Each row of this table is followed by its label. One hidden rule gives the labels. It looks at one to three of the table's principal directions, none of them among the few with the most spread.
[ 1.7  1.6  1.  -0.5  0.  -0.5 -0.1  1.3 -0.1  1.3  0.3 -1.  -0.4  1.4
  1.8  2.6  0.4  0.4 -0.4  0.9 -0.5 -0.1 -0.1 -0.4 -0.8 -1.6 -0.9 -0.6
 -1.3] i
[-0.9 -2.4 -2.3  0.1  0.6 -0.4  0.5 -2.8  2.1 -1.5 -1.8  1.4  2.  -1.2
 -1.5 -2.9 -1.   1.7  0.1 -3.1 -0.5 -0.9  0.5  1.6  1.5  1.4  1.1 -0.7
  0.7] d
[-0.7 -1.1 -0.8  0.5 -0.3  0.   0.4  0.   0.6 -0.3 -0.7  1.2 -0.2 -1.4
 -1.  -1.5  0.   0.   0.8 -1.1 -0.8 -0.8 -0.3 -0.4  0.8  1.   0.3  0.5
  0.3] d
[ 1.3 -2.8 -0.4  1.1  0.4  0.1 -0.9 -2.8  1.6 -1.1 -0.8 -1.1  1.3 -0.6
 -0.8 -1.4 -1.   1.6 -0.7 -1.9 -0.9  0.   1.7  1.3  0.3  0.3 -0.6  0.3
  0.6] i
[-0.3  1.   0.1  0.7  0.2 -0.7  0.   0.3 -0.3  0.   0.5 -0.2 -0.2  0.3
  0.8 -0.1  0.1 -0.6  0.8  0.   0.3 -0.1  0.  -0.3 -0.6 -0.3  0.7 -0.7
 -0.5] g
[ 0.4  0.6  0.5  0.1  0.4  0.  -0.6  0.3 -0.6  0.5  0.5 -0.8  0.3  0.7
  0.6  0.5 -0.1  0.2 -0.4  0.3 -0.5  0.1 -0.2  0.1 -0.2 -0.3 -0.6  0.6
 -0.2] q
[ 1.1  0.8  0.   1.4  0.9 -1.  -0.2 -0.2  0.8  0.4  0.2 -0.7  0.4  0.4
  0.9 -0.3  0.4  0.3  1.1 -0.4 -1.4 -0.9  0.1  0.5 -0.6 -0.5  0.7  0.1
 -1.2] p
[ 0.6  0.   0.5  1.   0.2 -0.2 -0.6  0.2  0.   0.2  0.6 -0.8 -0.5  0.2
  0.4  0.5  0.1 -0.2  0.5  0.3 -0.7  0.   0.2 -0.4 -0.5  0.  -0.2  0.9
 -0.4] g
[ 0.3  0.8 -0.9  0.   0.  -0.7  0.5 -0.3  1.6  0.1 -0.4  0.3  0.1  1.4
  0.3  0.8  0.6  0.8  0.2 -0.4 -0.4 -0.8  0.   1.  -0.1  0.   1.   0.1
 -1. ] g
[-1.4 -2.9 -0.7  1.2 -0.8  0.7 -1.  -2.   0.1 -1.6 -0.6  0.   0.  -0.8
 -2.2 -2.3 -1.3  0.2 -0.9 -1.8  0.6  0.6  1.   0.4  1.   1.9 -0.4  1.2
  1.8] q
[ 1.9  2.   0.2 -1.6  1.4 -0.3  1.   0.5  0.5  1.3  0.  -0.2  1.1  0.9
  1.6  1.6  1.1  0.7  0.   1.4 -0.4 -0.5 -0.4  1.2 -0.7 -2.   0.7 -1.4
 -1.6] g
[ 0.3  1.1  0.6  0.6 -0.5 -0.8 -0.3  0.7 -0.3  0.7  0.1 -0.7 -0.8  1.6
  0.8  1.3 -0.1 -0.1  0.   0.1  0.5  0.   0.1 -0.4 -0.5 -0.5  0.1 -0.4
 -1. ] l
[ 0.7  0.7  0.1 -0.1  0.1 -0.5  0.3  0.5  0.4  0.5 -0.1  0.   0.   0.2
  0.9  0.7  0.3  0.3  0.3  0.  -0.6 -0.5 -0.1 -0.2 -0.2 -0.7  0.  -0.6
 -0.8] i
[-2.2 -1.3 -1.5 -2.2  0.9  1.3  0.8 -2.7 -0.3 -2.  -0.2  1.2  1.9 -1.
 -1.9 -2.2 -0.6 -0.1 -1.1  0.1  2.8  1.5  0.3  1.9  0.8  1.   1.6 -1.3
  2.1] g
[ 0.  -0.1  0.4  0.1  0.8 -0.6  0.6  0.9 -0.8  1.1 -0.4  0.6 -0.2 -1.2
  0.  -0.9  0.1 -0.8  1.7  0.1  0.1 -0.3 -0.8 -0.9  0.2 -0.2  1.  -1.1
 -0.9] l
[ 0.4 -2.4 -0.3  1.1 -1.   0.8 -1.1 -2.7  1.3 -2.1 -0.2 -1.2  0.3  0.1
 -1.2 -0.8 -1.   1.  -1.8 -1.4  0.3  0.8  2.2  1.1  0.   0.7 -1.1  0.7
  1.7] q
[ 0.   0.2  1.1  1.7 -0.5 -0.2 -1.1  0.8 -1.1  0.3  0.6 -0.9 -0.9  0.1
  0.3 -0.4 -0.3 -0.8  0.2 -0.1 -0.5  0.1  0.1 -1.  -0.4  0.1 -0.9  0.8
  0.1] q
[ 0.6  0.6  1.1 -1.   0.   1.  -0.2  0.8 -1.3  0.4  0.7 -0.6 -0.1 -0.2
  0.5  1.   0.2 -0.5 -0.9  1.6  0.3  0.8 -0.1 -0.4 -0.4 -0.9 -1.2 -0.2
  0.6] d
[ 0.2 -0.8 -0.1 -0.6 -0.4  1.   0.1  0.   0.3 -0.3  0.1  0.3 -0.2 -0.8
 -0.7  0.3  0.3  0.1 -0.4  0.6 -0.4  0.2  0.  -0.1  0.2  0.3 -0.7  1.
  0.8] i
[-0.2  0.8 -0.3 -0.4  0.2 -0.2  0.4  0.6  0.1  0.3  0.1  0.5  0.2  0.
  0.4  0.2  0.3  0.   0.3  0.1 -0.5 -0.5 -0.7 -0.1  0.1 -0.1  0.1  0.1
 -0.3] d
[-0.1 -0.5  0.2  0.3 -0.1  0.2 -0.6 -0.2 -0.3 -0.3  0.3 -0.5  0.  -0.1
 -0.1  0.1 -0.5  0.1 -0.3 -0.2 -0.2  0.3  0.2 -0.3  0.1  0.3 -0.7  0.6
  0.4] i
[-0.6  0.7  0.4 -1.4 -0.6  1.5  0.3  1.  -1.1 -0.3  0.9  0.6 -0.3 -0.8
 -0.2  0.4  0.6 -0.9 -0.9  1.8  0.5  0.7 -0.5 -0.4 -0.1 -0.2 -1.   0.4
  1.4] d
[-0.4  0.8  0.4 -0.2 -0.3  1.2  0.4  2.2 -0.8  0.4  1.   1.1 -0.9 -1.8
 -0.3 -0.3  1.3 -1.3  0.9  1.8 -1.4 -0.5 -1.3 -1.2  0.   0.2 -0.7  1.8
  0.7] q
[ 0.3  1.6  0.2  1.1 -0.1 -1.3  0.1  1.2  0.1  1.   0.  -0.2 -0.7  1.1
  1.   0.5  0.4 -0.2  1.1 -0.2 -0.4 -0.9 -0.4 -0.4 -0.5 -0.4  0.7 -0.4
 -1.6] p
[-1.1  1.2  0.3  2.3 -0.5 -2.5 -0.3  1.5 -0.8  1.5 -0.6 -0.2 -2.   2.2
  0.5  0.4 -0.4 -0.9  2.  -1.3  1.  -0.6 -0.6 -1.4 -0.2  0.6  1.8 -0.5
 -2.5] g
[ 0.9 -0.3  0.6 -0.9 -0.1  0.8 -0.5 -1.8 -0.2 -1.3  0.6 -1.5  1.   0.4
  0.5  0.7 -0.6  0.4 -2.2  0.6  1.5  1.5  1.7  1.  -0.9 -1.1 -1.1 -1.6
  1.2] l
[-0.4 -0.4 -1.4 -2.3  0.5  0.7  1.1 -0.9  1.2 -0.5 -0.6  1.4  1.  -0.2
 -0.8  0.4  0.4  0.9 -0.6  0.3  0.4  0.  -0.4  1.3  0.8  0.3  0.8  0.
  0.5] l
[-0.7  0.2  0.3  1.5 -0.9 -1.3 -0.6  0.1 -0.6  0.  -0.3 -0.5 -0.6  0.9
  0.6 -0.5 -1.  -0.3  0.1 -1.7  0.8 -0.1  0.5 -0.9 -0.2  0.1  0.  -1.3
 -0.4] q
[-1.1 -1.4  0.2  1.  -0.9  0.6 -0.7  0.1 -0.6 -0.7  0.2  0.1 -1.  -1.
 -1.2 -0.9 -0.5 -0.7  0.  -0.4  0.1  0.4  0.2 -1.1  0.4  1.2 -0.7  1.3
  1.1] i
[-0.6 -0.8 -0.3  0.6  0.2 -0.1 -0.3 -0.5  0.1 -0.1 -0.2  0.  -0.4  0.3
 -1.  -0.4 -0.2 -0.1  0.4 -0.3  0.3  0.2 -0.1  0.2  0.3  1.   0.8  1.2
 -0.1] g
[ 1.3  2.   0.8 -1.5  1.   0.5  0.2  0.8 -0.7  0.8  1.  -0.7  0.9  0.4
  1.6  1.5  0.7  0.  -0.6  2.  -0.5  0.2 -0.5  0.5 -0.8 -1.7 -0.6 -0.5
 -0.3] q
[ 0.3  1.2  0.2 -0.4 -0.1 -0.3  0.5  1.2 -0.2  0.8 -0.1  0.5 -0.1  0.1
  0.8  0.4  0.4  0.   0.2  0.2 -0.5 -0.7 -0.6 -0.3  0.  -0.6 -0.2 -0.6
 -0.6] d
[-1.3 -0.3 -1.7 -1.8  0.1  0.9  0.9 -1.2  0.8 -1.1 -0.6  1.7  1.4 -0.2
 -1.3 -1.1  0.2  0.8 -1.  -0.4  0.6 -0.2 -0.3  1.8  1.1  0.9  0.8  0.2
  1.2] q
[ 1.   1.  -0.3 -0.2  0.7 -0.9  0.1 -1.1  0.9 -0.2 -0.1 -0.8  1.4  1.1
  1.5  0.5 -0.3  1.1 -0.5 -0.8 -0.1 -0.3  0.7  1.1 -0.5 -1.1  0.3 -1.8
 -0.7] p
[-0.4 -3.1 -2.1 -1.7  0.8  1.8  0.2 -4.6  2.  -3.  -0.8  0.5  2.9 -1.2
 -2.3 -2.2 -0.8  1.8 -2.3 -1.1  0.9  1.   1.7  3.3  1.   1.   0.3 -0.1
  2.7] g
[-1.1 -0.4 -1.6 -0.4  0.6 -0.7  0.5 -1.3  1.  -0.7 -0.8  1.   1.3 -0.1
 -0.3 -1.2 -0.5  0.9  0.3 -1.7  0.  -0.6 -0.2  0.8  0.8  0.7  1.1 -0.7
  0.1] p
[-0.4  0.5 -0.5 -0.9  0.  -0.7  0.6  0.8  0.2  1.2 -1.1  0.9 -0.3  1.1
 -0.2  0.8  0.1  0.5  0.3 -0.4  0.4 -0.6 -1.   0.   0.7  0.2  0.9 -0.2
 -1.3] i
[ 0.8  0.6  1.   2.  -0.6 -0.7 -0.9  0.7 -0.3  0.4  0.4 -1.2 -1.   0.8
  0.9  0.4 -0.1 -0.4  0.3 -0.3 -0.6 -0.3  0.5 -0.8 -0.8 -0.4 -0.7  0.3
 -0.7] q
[ 1.4  0.1  0.8 -0.1  0.9 -0.1 -0.2  0.3 -0.2  0.8  0.2 -0.7  0.5 -0.5
  0.9  0.4  0.   0.3  0.3  0.4 -1.  -0.1 -0.1 -0.2 -0.2 -1.  -0.6 -0.4
 -0.5] i
[ 1.5 -0.8  1.3  0.1 -0.7  1.8 -1.1 -0.5 -0.3 -0.8  1.1 -1.6 -0.3 -0.2
 -0.3  0.9  0.2 -0.1 -1.9  1.6 -0.1  1.2  1.3  0.3 -0.8 -0.6 -2.2  1.3
  1.5] d
[ 1.2  2.1  1.2  1.2 -0.7 -1.4 -0.7  1.4 -0.2  1.1  0.7 -1.7 -1.3  2.5
  2.3  2.8  0.   0.   0.1  0.2 -0.3 -0.2  0.3 -1.  -1.3 -1.2 -0.6 -0.3
 -1.7] l
[ 1.1  0.5  0.7  0.2  0.1 -0.8 -0.5 -1.1  0.   0.   0.1 -1.7  0.3  1.9
  1.1  1.2 -0.6  0.5 -1.  -0.2  1.4  0.8  1.3  0.7 -1.  -1.2  0.1 -1.9
 -0.7] g
[ 1.6  1.6  1.5  1.6  0.1 -0.8 -0.8  1.2 -0.6  1.1  0.9 -1.7 -0.7  0.9
  1.7  1.   0.4 -0.5  0.6  0.7 -1.  -0.3  0.2 -0.7 -1.3 -1.3 -0.6  0.
 -1.2] p
[ 0.   0.1  1.1 -0.1 -0.4  0.4 -0.6  1.1 -1.3  0.5  0.6 -0.7 -0.9  0.1
  0.4  1.3 -0.3 -0.7 -0.3  0.9  0.3  0.7 -0.2 -1.3 -0.3 -0.2 -1.2  0.5
  0.2] i
[-0.9  1.5  0.7 -0.6  0.   1.3 -0.1  0.6 -1.8 -0.4  1.8 -0.2 -0.2  0.
  0.1 -0.1  0.7 -1.6 -0.6  2.4  1.2  1.2 -0.3  0.2 -0.9 -0.3 -0.1  0.4
  1.3] p
[ 0.1 -1.5 -0.7 -0.1 -0.7  0.3 -0.6 -2.6  1.3 -2.1 -0.2 -0.8  1.   0.5
 -0.2  0.1 -1.2  1.3 -2.  -1.5  0.6  0.7  1.9  1.   0.   0.2 -1.1 -0.6
  1.4] i
[ 0.4 -1.3 -1.1  0.6  0.4 -1.7  0.7 -1.6  1.6  0.2 -2.2  0.6  1.  -0.1
 -0.2 -1.7 -0.8  1.4  0.8 -3.   0.1 -1.1  0.6  0.8  0.8  0.   1.5 -2.6
 -1.3] d
[ 1.1  0.4  1.1  0.3 -0.2  0.3 -0.7 -0.1 -0.4 -0.1  0.9 -1.6 -0.2  0.6
  0.9  1.2 -0.1 -0.2 -0.8  0.9  0.2  0.8  0.8 -0.2 -1.  -0.9 -1.  -0.2
  0.1] l
[-0.2  1.4  1.1 -0.6 -0.2  0.7 -0.1  1.6 -1.6  0.3  1.4 -0.3 -0.7 -0.3
  0.9  1.   0.5 -1.3 -0.1  2.   0.1  0.6 -0.6 -1.1 -0.7 -0.6 -0.9  0.4
  0.5] g
[ 0.2 -1.  -0.3 -0.2 -0.4  1.  -0.2 -1.2  0.7 -1.  -0.2  0.   0.6 -0.4
 -0.9 -0.8 -0.1  0.6 -1.3 -0.2 -0.1  0.2  0.8  1.2  0.3  0.3 -0.7  0.5
  1.3] q
[ 0.8 -2.   0.7  0.3 -0.3  0.8 -1.1 -2.  -0.1 -1.2  0.1 -1.6  0.6 -0.5
 -0.4 -0.4 -1.2  0.5 -1.6 -0.6  0.7  1.3  1.8  0.3 -0.3 -0.2 -1.5 -0.7
  1.4] i
[ 0.9  0.2  0.  -0.5 -0.3  0.1 -0.1 -1.1  0.6 -0.6 -0.2 -0.7  0.9  0.8
  0.5  0.4 -0.2  0.9 -1.5 -0.3  0.4  0.2  1.1  1.2 -0.4 -0.9 -0.5 -1.3
  0.2] q
[-0.6 -1.3 -0.8 -0.1  0.6  0.2 -0.2 -1.4  0.5 -0.6 -0.3  0.2  0.6 -0.1
 -1.1 -0.7 -0.4  0.4  0.  -0.5  0.2  0.3  0.1  0.7  0.6  1.   0.7  0.9
  0.3] l
[ 0.8 -1.1  0.1  0.1  0.9  0.3 -0.2 -0.8  0.2  0.  -0.2 -0.3  1.  -1.1
 -0.3 -1.  -0.2  0.5  0.1 -0.3 -0.9 -0.1  0.2  0.5  0.3 -0.1 -0.3  0.2
  0.3] d
[-0.2  0.2 -0.9  0.6  0.1 -0.5  0.5  0.1  1.1  0.1 -0.4  0.9 -0.1  0.
 -0.4 -0.8  0.7  0.1  1.  -0.5 -0.8 -1.1 -0.4  0.5  0.2  0.5  1.1  0.7
 -0.6] p
[-0.9  0.4  0.3 -1.1 -0.1  0.8  0.2  0.8 -1.3  0.1  0.5  0.5 -0.2 -0.6
 -0.2  0.1  0.1 -0.8 -0.3  1.2  0.8  0.6 -0.7 -0.6  0.1  0.  -0.2  0.
  0.7] i
[ 1.8  2.   1.9 -0.1 -0.7  0.3 -0.9  0.9 -0.9  0.3  1.4 -2.2 -0.5  1.6
  2.2  2.8  0.2 -0.2 -1.7  1.7  0.1  0.8  0.8 -0.4 -1.7 -2.  -2.1 -0.6
 -0.1] d
[-0.6  2.3  1.1 -0.4 -0.5 -1.1  0.   2.3 -2.   1.4  0.3 -0.2 -0.9  1.4
  1.8  1.5 -0.4 -0.8  0.1  0.3  1.1  0.1 -0.9 -1.7 -0.4 -1.  -0.4 -1.8
 -1.1] d
[ 0.2  3.5  2.1  0.2 -0.3 -1.   0.2  4.1 -2.7  2.3  1.3 -0.3 -1.7  0.3
  2.8  1.8  0.7 -2.1  1.4  1.9 -0.2 -0.3 -1.6 -2.9 -1.2 -1.8 -0.7 -1.5
 -1.5] d
[ 1.8  1.1  0.6  0.5  1.  -0.9 -0.3  0.   0.5  0.8  0.4 -1.4  0.3  1.2
  1.6  1.4  0.2  0.6  0.3  0.3 -0.9 -0.3  0.3  0.3 -0.9 -1.2  0.1 -0.3
 -1.5] g
[ 1.4 -0.3  0.8  0.2  0.  -0.2 -1.1 -1.4  0.  -0.5  0.4 -2.1  0.6  1.3
  1.1  1.4 -1.   0.9 -1.6 -0.3  0.4  1.   1.4  0.4 -0.8 -0.9 -1.3 -0.9
  0.1] l
[-0.8  0.3 -0.6 -1.3 -0.2  0.1  0.8 -0.6 -0.1 -0.5 -0.3  0.7  0.3  0.3
 -0.2  0.   0.  -0.1 -0.6  0.2  1.9  0.5  0.2  0.5  0.  -0.2  0.8 -1.6
  0.3] l
[-0.4  0.8  0.7  0.4  0.5 -0.8  0.1  2.  -1.4  1.5  0.3  0.2 -1.1 -0.2
  0.5  0.5  0.2 -1.2  1.8  0.7 -0.2 -0.2 -1.4 -1.7  0.   0.1  0.6  0.4
 -1.3] l
[ 0.2 -0.2 -0.3  0.6  0.3 -0.6  0.1 -0.6  0.6  0.  -0.4 -0.1  0.3  0.1
  0.  -0.6  0.   0.2  0.5 -0.7  0.  -0.3  0.3  0.5  0.   0.   0.8 -0.5
 -0.6] g
[ 2.1  2.3  2.1 -1.6  1.4  1.3  0.1  1.9 -2.   1.4  2.  -1.2  0.4 -0.7
  1.9  1.7  1.4 -1.1 -0.3  3.8 -0.7  0.7 -0.7 -0.3 -1.4 -2.5 -1.3 -0.3
  0. ] p
[ 1.3  0.9  0.8  0.6 -0.1  0.2 -0.6  0.3  0.1  0.1  0.9 -1.2 -0.1  0.6
  1.   1.   0.4  0.1 -0.5  0.8 -0.9  0.   0.4  0.2 -0.9 -0.8 -1.   0.7
  0. ] p
[ 0.8  0.9  1.4 -0.8 -0.4  1.1 -0.6  0.  -1.3 -0.2  1.2 -1.5 -0.1  1.1
  0.6  1.6  0.1 -0.4 -2.   2.   1.4  1.5  0.8  0.5 -1.1 -1.2 -1.2 -0.3
  0.8] p
[-1.  -0.9 -1.7  0.3  0.  -0.7 -0.1 -2.4  1.5 -1.5 -0.9  0.3  1.4  0.8
 -0.5 -1.3 -1.   1.4 -0.7 -2.4  0.3 -0.3  0.8  1.5  0.6  1.   0.7 -0.5
  0.4] q
[ 1.1  0.8  0.3 -1.5  0.3  0.3  0.3 -0.1  0.   0.4  0.1 -0.5  0.6  0.9
  0.8  1.6  0.2  0.6 -1.1  1.   0.5  0.4  0.2  0.8 -0.4 -1.2 -0.4 -1.
 -0.3] i
Which label does each new row get?
[-0.2 -0.7 -1.4 -2.   0.6  1.1  0.6 -1.7  1.4 -1.  -0.2  0.7  1.3  0.3
 -1.   0.6  0.3  1.2 -1.2  0.5  0.3  0.4  0.1  2.   0.6  0.5  0.5  1.
  0.8] l
[ 1.2  0.  -0.6  1.3  1.  -2.2  0.7  0.3  1.5  1.5 -1.6  0.5  0.5 -0.3
  0.9 -0.9  0.   1.1  2.3 -2.3 -2.  -2.1 -0.5 -0.2  0.5 -0.5  1.2 -1.4
 -2.4] d
[-0.3  0.4  1.  -0.3 -0.8  0.4 -0.2  1.7 -1.3  0.7  0.4 -0.1 -1.5  0.1
  0.   1.2  0.2 -1.  -0.1  1.2  0.6  0.6 -0.5 -1.5 -0.2 -0.1 -0.8  0.5
  0. ] i
[ 1.1  0.5  0.5 -0.9  0.6  0.5  0.2  0.4 -0.1  0.4  0.4 -0.3  0.4 -0.3
  0.6  0.8  0.5  0.1 -0.2  1.2 -0.7  0.  -0.2  0.2 -0.3 -0.9 -0.5  0.
 -0.1] i
[ 0.2 -1.   0.4  0.7 -0.7  0.8 -1.4 -2.  -0.1 -1.6  0.6 -1.7  0.3  0.6
 -0.3 -0.1 -0.9  0.3 -2.  -0.3  0.9  1.3  1.8  0.8 -0.6  0.1 -1.3  0.2
  1.6] p
[ 0.3 -0.3 -0.6  0.9  0.3 -0.7  0.8  0.1  1.1  0.5 -1.   1.   0.  -0.8
 -0.5 -1.7  0.6  0.1  1.5 -1.  -0.9 -1.4 -0.2  0.4  0.4  0.2  1.3 -0.4
 -0.9] q
[-1.  -2.2 -0.7  0.4 -0.1  0.7 -0.1 -0.5  0.2 -0.7 -0.5  1.   0.1 -2.1
 -1.7 -2.1 -0.4 -0.1  0.5 -1.  -0.7 -0.2 -0.2 -0.4  1.1  1.5 -0.2  1.3
  1.2] i
[-1.5 -1.4 -1.1 -0.1 -0.5  0.5  0.6  0.7  0.4 -0.2 -0.8  2.1 -0.6 -1.8
 -1.8 -1.4  0.2 -0.3  1.  -0.6 -0.7 -0.8 -1.  -0.8  1.4  1.7  0.4  1.6
  0.6] i
[-1.2 -0.7 -1.4 -0.4  0.5  0.3  0.5 -1.4  0.8 -1.  -0.4  1.1  1.  -0.6
 -1.2 -1.7  0.   0.3  0.  -0.6  0.3 -0.1 -0.1  1.2  0.7  1.   1.1  0.3
  0.8] p
[ 0.  -1.1 -0.7  0.4 -0.1  0.3  0.3 -0.4  1.1 -0.5 -0.3  0.7 -0.1 -1.1
 -1.  -0.9  0.4  0.1  0.7 -0.3 -0.8 -0.5  0.1  0.2  0.4  0.7  0.4  0.9
  0.3] l
[ 0.8  0.3 -0.5 -0.4  0.5 -0.2  0.6  0.1  1.1  0.5 -0.4  0.4  0.1  0.2
  0.   0.5  0.8  0.5  0.6  0.3 -0.6 -0.6 -0.3  0.6  0.1 -0.2  0.8  0.3
 -0.9] l
[-0.5  0.   0.8 -1.1 -0.4  2.3 -0.3  0.5 -1.5 -0.7  1.4  0.  -0.2 -1.2
 -0.7  0.1  0.5 -1.1 -1.3  2.3  0.5  1.3 -0.1 -0.2 -0.3  0.  -1.5  1.3
  2.1] q
[-0.4  0.2  0.   1.  -0.8 -0.4 -0.1  0.8  0.2  0.1 -0.1  0.3 -0.9  0.
  0.  -0.1  0.1 -0.3  0.5 -0.5 -0.6 -0.6 -0.2 -0.8  0.1  0.5 -0.2  0.6
 -0.2] d
[ 0.1  0.5 -0.1 -0.4  0.8 -0.7  0.8  1.2  0.   1.3 -0.4  0.9 -0.3 -0.4
  0.2  0.3  0.6 -0.3  1.6  0.3 -0.5 -0.7 -1.2 -0.6  0.3 -0.1  1.1 -0.1
 -1.3] l
[ 1.6  0.4  0.6  1.6  0.3 -1.4 -0.5  0.1  0.5  1.  -0.4 -1.1  0.   1.
  1.1  0.1 -0.1  0.7  0.5 -1.1 -1.1 -0.9  0.4  0.1 -0.4 -0.8 -0.1 -0.6
 -1.6] q
[ 0.   2.5  1.5  2.  -0.6 -2.1 -0.4  3.1 -1.8  2.2  0.3 -0.7 -1.9  1.4
  2.1  0.9  0.  -1.3  1.6 -0.3 -0.2 -0.9 -1.  -2.3 -0.8 -0.8  0.  -1.
 -2.3] q
[ 0.5 -0.1 -0.7  0.3  1.2 -1.4  0.  -1.6  1.1  0.  -0.7 -0.6  1.3  1.1
  0.7 -0.2 -0.7  1.2  0.3 -1.6 -0.1 -0.4  0.4  1.1  0.  -0.2  1.1 -1.3
 -1.2] g
[-0.9 -1.4 -1.   0.2  0.5  0.3  0.1 -1.8  0.5 -1.2 -0.3  0.6  1.1 -1.2
 -1.2 -2.3 -0.4  0.2  0.2 -1.1  0.1  0.   0.3  0.9  0.6  1.   0.8  0.1
  1. ] p
[ 0.4  1.5  0.5 -0.2  0.7  0.1  0.6  1.5 -0.7  1.   0.6  0.4 -0.1 -0.6
  0.7 -0.1  1.  -0.8  1.   1.4 -0.7 -0.5 -0.9 -0.3 -0.4 -0.8  0.4 -0.1
 -0.6] p
[ 1.8  2.9  1.5 -1.2  0.3 -0.5  1.   3.9 -1.   2.9  0.2  0.5 -0.8 -0.2
  2.3  2.2  1.4 -0.5  1.2  2.  -1.6 -1.2 -1.9 -1.6 -0.5 -2.2 -0.7 -1.
 -2. ] d
[ 0.9  0.6  0.5 -2.2  0.2  1.4  0.3  0.4 -0.3  0.1  0.7 -0.1  0.4  0.
  0.4  1.8  0.6  0.2 -1.3  2.1  0.1  0.8 -0.2  0.4 -0.3 -0.9 -1.   0.2
  0.7] i
[ 1.7  1.6  1.2 -2.   0.5  1.1 -0.3 -0.3 -0.9  0.   1.2 -1.6  1.2  1.1
  1.7  2.   0.2  0.3 -2.3  2.2  0.7  1.3  0.6  1.1 -1.2 -2.2 -1.5 -1.3
  0.6] q
[-2.8 -2.7 -1.3  0.9 -1.   0.1  0.2 -0.4  0.  -0.9 -1.3  2.  -0.8 -1.8
 -2.8 -2.9 -0.8 -0.6  1.  -2.1  0.7 -0.2 -0.4 -0.9  1.7  2.7  0.9  1.
  1.1] i
[ 0.3  0.7  0.7 -0.4 -0.9  0.5 -0.1  1.  -0.6  0.2  0.5 -0.3 -0.9  0.4
  0.4  1.4  0.3 -0.4 -0.6  1.1  0.2  0.4  0.  -0.7 -0.4 -0.5 -1.   0.2
  0.2] i
[-0.1 -1.3 -1.1  1.2  0.5 -1.  -0.1 -2.1  1.5 -0.9 -0.8 -0.2  0.6  0.2
 -0.6 -1.3 -0.6  0.7  0.6 -1.9  0.2 -0.2  1.   1.   0.1  0.7  1.4 -0.6
 -0.4] g
[ 0.4 -0.2  0.8 -0.1  0.6  0.  -0.4  0.1 -0.9  0.5  0.3 -0.9 -0.1  0.1
  0.3  0.5 -0.3 -0.4  0.1  0.6  0.5  0.7  0.  -0.4 -0.3 -0.4 -0.1 -0.2
 -0.3] l
[ 1.5  0.   1.  -1.7 -0.4  2.1 -0.4 -1.1 -0.3 -1.2  1.1 -1.4  1.  -0.2
  0.5  1.3  0.   0.5 -2.9  1.8  0.5  1.5  1.4  1.  -0.9 -1.5 -2.4 -0.6
  2. ] d
[-1.3 -3.5 -2.2  1.2 -0.1  0.  -0.3 -3.9  2.2 -2.5 -1.4  0.6  1.2 -0.7
 -2.6 -3.1 -1.2  1.2 -0.3 -3.   0.5  0.   1.6  1.8  1.1  2.3  1.2  0.6
  1.4] g
[ 0.9 -0.8  0.3 -1.7 -0.2  0.9 -0.1 -2.   0.1 -1.2 -0.1 -1.   1.3  0.2
  0.3  0.7 -0.8  0.9 -2.5  0.1  1.7  1.4  1.6  1.2 -0.4 -1.2 -1.1 -2.3
  1.2] i
[-3.2 -2.3 -1.6 -0.4  0.   0.9  0.  -2.5 -0.4 -2.2 -0.4  1.2  0.7 -0.9
 -2.7 -2.9 -1.1 -0.5 -0.6 -1.1  2.5  1.3  0.4  0.9  1.1  2.3  1.4  0.2
  2.2] g
[ 2.   1.9  1.1  0.3  0.5 -0.2  0.   1.5  0.1  1.2  0.9 -0.9 -0.3  0.6
  1.7  1.7  1.2 -0.2  0.6  1.6 -1.6 -0.6 -0.2 -0.2 -1.1 -1.5 -0.5  0.4
 -1.2] g
[ 0.7 -0.3  1.   1.3 -0.4 -0.5 -0.9  0.3 -0.6  0.5  0.  -1.2 -0.6  0.4
  0.5  0.2 -0.6 -0.1  0.  -0.6 -0.1  0.1  0.5 -0.7 -0.3 -0.3 -0.8 -0.2
 -0.4] d
